50 stands for zero in the data rows.
Here are some points:
54;25;25;52;61;49;10;44;20;60;21;85
59;77;77;26;45;52;36;49;56;37;66;52
32;57;75;55;37;36;84;53;69;44;80;18
61;55;45;43;45;61;19;45;43;43;40;69
34;31;39;72;68;37;69;48;30;76;43;37
53;22;30;80;73;18;80;51;38;73;41;44
62;54;62;31;46;51;48;41;45;48;67;53
63;42;45;45;66;47;53;45;44;54;44;57
60;70;73;26;30;63;25;44;66;29;52;58
57;65;73;23;46;59;52;50;55;44;55;40
50;66;68;34;27;62;36;49;65;43;50;57
27;53;55;62;53;34;91;44;63;57;72;35
54;61;71;35;38;54;61;49;66;36;65;41
76;46;41;37;51;65;12;39;35;43;45;77
45;43;42;60;59;37;73;50;53;59;51;43
56;66;53;39;56;60;59;54;58;49;57;44
60;50;70;37;34;70;39;44;62;31;48;54
63;42;33;42;55;52;38;44;37;55;33;65
38;35;52;67;66;21;82;44;47;66;46;34
47;28;26;74;59;38;63;52;46;59;37;54
Here are 24 more points, each followed by its number:
59;58;60;39;42;57;34;46;45;44;46;58 0
57;68;68;36;43;59;42;50;57;31;56;42 1
55;32;28;75;80;28;69;59;41;78;47;45 2
35;34;38;74;56;31;72;59;53;67;47;39 3
67;15;23;62;45;75;10;43;45;43;16;89 4
50;51;43;61;58;29;86;53;48;63;64;42 5
72;53;49;47;49;54;36;51;49;48;43;66 6
33;51;45;62;57;35;73;59;56;60;53;30 7
58;62;61;35;49;51;59;50;52;40;60;39 8
61;47;35;40;52;50;27;45;29;48;40;57 9
51;64;57;27;38;59;35;43;45;43;54;51 10
53;48;51;46;54;49;41;42;39;51;52;60 11
47;57;53;33;24;69;26;44;56;35;37;59 12
44;44;35;49;52;49;24;56;34;65;38;65 13
54;59;66;31;38;70;43;56;67;35;52;45 14
39;67;79;28;30;59;54;55;61;33;56;33 15
48;68;61;41;45;45;76;56;67;44;72;34 16
56;26;22;57;64;53;46;50;38;54;30;66 17
58;48;60;43;53;64;12;41;48;38;25;70 18
35;43;45;54;61;34;81;56;46;59;56;30 19
38;68;78;33;27;51;64;50;59;35;60;37 20
61;65;63;34;40;70;26;45;52;36;51;66 21
43;33;20;79;69;38;70;59;37;75;39;54 22
46;45;51;60;63;41;74;62;56;58;61;38 23
Which of these numbered points is nearest to each point below, ignoring the 2 directions in which the first points spread most? Its number follows each.
52;66;64;42;51;37;95;54;61;51;71;20 > 8
39;63;69;44;35;57;49;49;58;35;59;35 > 15
52;35;33;43;50;46;23;39;23;64;31;64 > 10
42;71;76;29;41;53;78;56;64;38;68;16 > 19
62;57;59;44;51;61;50;48;59;38;61;49 > 23
64;56;50;46;48;59;41;52;50;43;48;63 > 6
41;36;17;83;77;36;81;53;42;83;46;39 > 22
56;31;24;46;60;50;36;41;28;67;35;56 > 10
68;85;84;17;27;72;24;45;62;27;63;50 > 0
47;78;77;45;41;55;76;57;70;36;68;27 > 1
42;68;67;34;43;35;82;52;49;50;76;11 > 9
34;44;54;57;61;30;59;48;42;55;53;45 > 11
48;20;16;78;68;43;66;52;41;67;35;61 > 17
38;54;60;55;49;51;73;50;60;52;64;34 > 21
50;47;69;40;45;65;19;44;50;31;35;61 > 18
55;68;81;38;38;67;37;49;69;23;51;55 > 18
57;40;45;49;60;54;38;47;40;51;52;47 > 1
48;64;86;24;20;62;46;53;61;28;61;48 > 20
58;34;26;63;59;57;29;43;36;56;24;71 > 21
71;67;76;23;22;81;14;42;68;15;63;53 > 1
58;47;34;59;59;52;30;55;42;55;34;67 > 22
42;70;66;36;55;47;58;58;60;40;70;30 > 19
61;39;39;47;50;63;27;38;41;48;37;74 > 21
37;65;68;54;58;37;60;46;59;54;65;42 > 11
65;69;75;6;16;91;31;49;69;16;59;59 > 17
36;71;62;49;46;41;66;57;65;54;63;28 > 7
54;57;60;31;45;58;32;52;53;36;54;48 > 19
52;63;71;39;32;53;35;40;48;25;48;55 > 20
56;40;22;59;62;42;48;52;36;60;40;70 > 16
44;36;31;70;66;38;53;52;44;66;58;54 > 23
51;55;62;43;46;59;66;53;70;41;66;49 > 17
45;32;26;60;52;42;28;53;33;69;38;65 > 13
